[[  2 -20 -23  41   9  -5  23 -11  17 -26 -40  12 -21  -1  -6  29]
 [ -5 -28   4   6 -18  -2 -17 -14   8   0 -14   8  50   9  -9 -32]
 [ -7 -23  44   2 -11   9 -11  42   7  20  53   1  22 -16  19 -13]
 [ 20  -1 -23  -8 -19 -10  15 -11  -8  14  19 -10 -30   4  -1   6]
 [ 36 -69  23 -15 -24  12  10   0   4   3  13 -28   1   2 -30  22]
 [-10 -68   4  31  28  11   5  18   0 -30  27  35 -38 -17 -17  19]]
->
[[  2 -20 -23  41   9  -5  23 -11  17 -26 -40  12 -21  -1  -6  29]
 [ -7 -23  44   2 -11   9 -11  42   7  20  53   1  22 -16  19 -13]
 [ 36 -69  23 -15 -24  12  10   0   4   3  13 -28   1   2 -30  22]]

[[-17  12  32 -27  21  20   2]
 [ -5   0 -42  -1   1   0  23]
 [ -8 -37 -11  -6  -9 -61   5]
 [-14  14  27 -20  17   0  11]
 [ -8  -4 -41  25  -4   7  18]
 [ 26  42 -13  -3  22  16  15]
 [ -6 -39 -13 -23  -3 -56   9]
 [ 22  38 -14   7  16  31  21]
 [ 28  48 -19   1  17  18  21]
 [-29  32  26 -19  14   9   6]
 [-12 -32 -14 -17 -21 -45  14]
 [ 20  33  -9  -5  25  27   9]]
->
[[-17  12  32 -27  21  20   2]
 [ -8 -37 -11  -6  -9 -61   5]
 [ -8  -4 -41  25  -4   7  18]
 [ -6 -39 -13 -23  -3 -56   9]
 [ 28  48 -19   1  17  18  21]
 [-12 -32 -14 -17 -21 -45  14]]

[[-20   9 -53  24 -15]
 [-25  20 -40  10 -11]
 [ 13   0 -10 -35  -5]
 [-29  20 -59  27 -12]
 [ -5   7 -43   1 -13]
 [ -2  12 -32 -21 -12]]
->
[[-20   9 -53  24 -15]
 [ 13   0 -10 -35  -5]
 [ -5   7 -43   1 -13]]

[[ -3  -2  -4  40   1 -13]
 [ -3  -2 -38  48   1  -2]
 [ -3 -13  42  13   1  -2]
 [ -3   6 -31  13   1  -2]
 [ -3  -2  -4 -30   1  -2]
 [ -3 -15  36  13   1  -2]
 [ -3  -2 -56  23   1   0]
 [ -3  -5  51   2   1  -2]
 [ -3  -7  53  12   1  -3]
 [ -3  -2 -34  42   1  -2]]
->
[[ -3  -2  -4  40   1 -13]
 [ -3 -13  42  13   1  -2]
 [ -3  -2  -4 -30   1  -2]
 [ -3  -2 -56  23   1   0]
 [ -3  -7  53  12   1  -3]]

[[ -3 -24  -9   6 -24  42 -52   2 -52  -4]
 [  6  43   9   6 -17  71  13  17  -5  -6]]
->
[[ -3 -24  -9   6 -24  42 -52   2 -52  -4]]

[[ -6  14  45  40 -33  15 -55]
 [ 14 -62  70 -46   8 -74 -56]]
->
[[ -6  14  45  40 -33  15 -55]]

[[  4  -5  -8]
 [-50 -27 -57]
 [-33 -30 -59]
 [-22 -20 -34]
 [-16 -25 -32]
 [-29 -29 -40]
 [-17  -8 -21]
 [-31 -17 -46]]
->
[[  4  -5  -8]
 [-33 -30 -59]
 [-16 -25 -32]
 [-17  -8 -21]]

[[35 68]
 [42 39]
 [26 43]
 [28 40]
 [45 56]]
->
[[35 68]
 [26 43]
 [45 56]]

[[ 11  27  34  59 -41 -34  54  48 -23 -16 -36 -62]
 [-35 -17  39  55 -27 -56  40  49 -23   2  -2 -44]]
->
[[ 11  27  34  59 -41 -34  54  48 -23 -16 -36 -62]]
---
[[ 50 -16  61 -51  15 -20 -14   3]
 [-29 -44   0  30  16   7 -14 -22]]
->
[[-29 -44   0  30  16   7 -14 -22]]

[[ -1 -22  55  11  15   0  -4  13 -38  -4  11   4   9]
 [-16  56  23 -50 -32  14  12   1 -51   1   4 -16  -1]
 [-11  10  38 -41  -9  18 -12 -11  -6  -8   6   5   7]]
->
[[-16  56  23 -50 -32  14  12   1 -51   1   4 -16  -1]]

[[-26  10 -24  -1  18 -24 -14  14  15]
 [ -5 -68  -2 -16 -23  -4   7 -14   2]
 [ 40 -40  36 -25 -28  -8  19 -13 -35]
 [-41 -34 -27  -6  14   4 -22  15  19]
 [ 10   2  11 -11  15  -7 -27  17 -44]
 [-47  33 -42   7   7 -16   1   4  55]
 [-19 -46 -12 -12 -21  -9  19 -12  36]
 [-11 -29 -14 -16  16 -12  11  13  22]]
->
[[ -5 -68  -2 -16 -23  -4   7 -14   2]
 [-41 -34 -27  -6  14   4 -22  15  19]
 [-47  33 -42   7   7 -16   1   4  55]
 [-11 -29 -14 -16  16 -12  11  13  22]]

[[ 37 -11   4 -21  32   6  12]
 [-46 -27 -45  23 -28 -47 -62]
 [ 43 -36 -25 -30  22 -17   9]
 [-13  19  11  31  -9  18  12]
 [ 16 -20 -12 -26  14 -14 -10]
 [ 65 -30  -9 -42  46  -5  18]]
->
[[-46 -27 -45  23 -28 -47 -62]
 [-13  19  11  31  -9  18  12]
 [ 65 -30  -9 -42  46  -5  18]]

[[ 27  -8 -30  -1 -32   5  29  65]
 [ -1 -16  23  15 -10  -5  12   9]
 [ -3   3   9 -33  25   1   6  48]
 [ 37  -1   6 -36  15  25  59 -22]
 [ 29  27  10  11   7 -28 -14 -17]
 [-30  61 -59   8 -46  23  27   0]]
->
[[ -1 -16  23  15 -10  -5  12   9]
 [ 37  -1   6 -36  15  25  59 -22]
 [-30  61 -59   8 -46  23  27   0]]

[[ -4   6  19  20 -33 -37 -43  16]
 [-20 -32 -32  23 -14 -53  -9  11]
 [  7  12  46 -34 -35  20 -34 -27]
 [-13 -19 -13 -55 -51  18 -32 -52]
 [ -2   7   1 -39   5  28   0 -32]
 [-13 -22 -16  42   3 -61  -1  29]
 [-12  -2 -15 -33 -36   6 -34 -30]
 [  6  14  30  28  22 -24   2  25]
 [  8  11  44  36   6 -36 -11  31]
 [-25 -36 -49  10 -21 -47 -13  -1]
 [ -1  -6  17  43  14 -49   3  33]]
->
[[-20 -32 -32  23 -14 -53  -9  11]
 [-13 -19 -13 -55 -51  18 -32 -52]
 [-13 -22 -16  42   3 -61  -1  29]
 [  6  14  30  28  22 -24   2  25]
 [-25 -36 -49  10 -21 -47 -13  -1]]
